Read these off the matrix that follows. Rows and columns are numbered from 1.
1) The bottom-left entry?
2) The entry in row 1 and column 1?
3) The entry in the bottom-right corner?
4) The entry in row 1 and column 3?
5) The entry just left of the centre entry?
6) The entry in the top-right corner?
7) The entry just right of the centre entry?
[[5, 3, 3, 4, 5, 3, 4, 5, 5, 5, 4],
 [3, 3, 4, 4, 3, 5, 5, 3, 3, 3, 3],
 [4, 4, 4, 4, 4, 4, 4, 4, 4, 4, 3],
 [5, 2, 0, 7, 3, 4, 0, 6, 6, 6, 3],
 [4, 3, 4, 4, 4, 3, 3, 3, 3, 3, 4],
 [7, 2, 1, 6, 6, 2, 1, 7, 7, 7, 5],
 [4, 4, 3, 4, 3, 4, 4, 4, 5, 4, 2],
 [4, 3, 3, 4, 4, 4, 4, 4, 4, 4, 4],
 [4, 4, 4, 3, 4, 4, 4, 4, 4, 4, 4],
 [3, 4, 4, 4, 3, 4, 4, 4, 4, 4, 3],
 [4, 4, 4, 4, 4, 4, 4, 5, 5, 5, 3],
 [3, 1, 1, 5, 2, 3, 2, 3, 4, 4, 0],
 [3, 2, 3, 5, 3, 4, 3, 3, 3, 3, 4],
 [4, 6, 6, 1, 5, 1, 3, 3, 3, 2, 6],
 [7, 2, 1, 6, 5, 3, 1, 7, 6, 6, 5]]
1) 7
2) 5
3) 5
4) 3
5) 4
6) 4
7) 4

1.55,-0.11,-4.96,-2.57,7.89,-7.87,3.12,-0.28,3.97,2.65,-2.38,12.76,6.79,-0.60
-0.67,3.04,0.20,1.68,1.47,1.27,1.93,-0.22,2.82,0.18,2.11,-5.30,7.30,-2.14
0.33,-6.16,3.89,-0.27,4.85,3.93,0.51,0.57,2.65,-0.40,0.22,-6.35,-8.55,-0.27
0.31,-0.95,21.16,-0.53,2.34,4.08,-0.58,-1.07,3.29,1.30,0.92,-0.36,6.50,-4.83
-0.39,0.29,-0.52,-1.19,-8.08,-4.42,0.10,0.71,0.57,-0.11,-1.74,-4.80,4.76,0.71
-0.90,-1.87,-11.37,-1.40,-0.06,1.19,0.81,2.28,-2.26,-1.21,-0.41,6.02,-8.12,3.66
-1.97,-4.33,1.73,1.60,-0.65,3.05,0.50,-1.26,-4.39,-0.51,-0.55,6.44,6.43,1.95
-1.95,-0.19,6.95,-4.65,-12.80,-5.31,-1.60,2.43,6.68,-1.59,-3.14,-1.18,14.64,4.43
4.16,1.21,-11.26,-2.54,-1.71,-0.23,2.43,2.13,-8.16,-2.12,-1.38,-0.61,2.55,4.88
-1.01,-0.03,-0.42,2.24,5.42,-1.31,-0.06,0.68,-4.82,0.52,1.24,-5.83,-4.44,0.01
1.67,-4.68,-0.37,2.76,-9.98,-5.36,-1.88,0.85,1.33,-0.52,1.62,-0.69,-1.41,-0.24
3.67,2.25,6.50,-2.91,-17.42,8.05,-1.43,-1.34,-1.41,-0.91,-1.60,-3.80,11.44,-3.22
-1.38,2.36,-4.43,-0.10,3.63,-4.80,1.99,1.68,8.54,0.04,-0.83,10.60,-0.69,2.11
-1.07,0.12,3.74,-0.57,4.76,1.64,2.63,-0.62,-5.61,1.41,1.78,15.02,12.63,-3.20
0.29,1.11,0.52,-0.19,-1.12,6.19,-1.50,-0.79,-5.69,1.93,2.41,-5.74,-5.05,-2.72
Rows and columns are numbered from 1.
Read off the entry just right of -5.30.
A: 7.30
The entry in the bottom-left corner -> 0.29
Read off the entry in row 1 and column 3.
A: -4.96
The entry at row 2, column 1: -0.67
Read off the entry directly above the smallest entry.
A: -9.98
The entry just right of the smallest entry -> 8.05
Read off the entry in row 1 and column 2.
A: -0.11
Read off the entry in row 3 and column 1.
A: 0.33
The entry in the bottom-right corner -> -2.72
The entry just left of -7.87 -> 7.89
Read off the entry in the top-right corner.
A: -0.60
Read off the entry directly above -0.91.
A: -0.52
Read off the bottom entry of the column that holds the largest entry.
A: 0.52
The top-left entry is 1.55
The entry directly below the largest entry is -0.52
The entry just left of the smallest entry is -2.91
Read off the entry just left of 1.41.
A: -5.61
The entry directly above -2.12 -> -1.59
Read off the entry just left of -0.61.
A: -1.38
The entry just right of the largest entry: -0.53
Read off the entry just left of 1.95.
A: 6.43
The entry directly above -8.12 is 4.76
Read off the entry directly below 6.68.
A: -8.16
Read off the entry just left of 2.82.
A: -0.22
The entry directly above the largest entry -> 3.89
Read off the entry directly above -0.39.
A: 0.31
The entry in row 2 and column 2: 3.04
Read off the entry at row 3, column 2.
A: -6.16
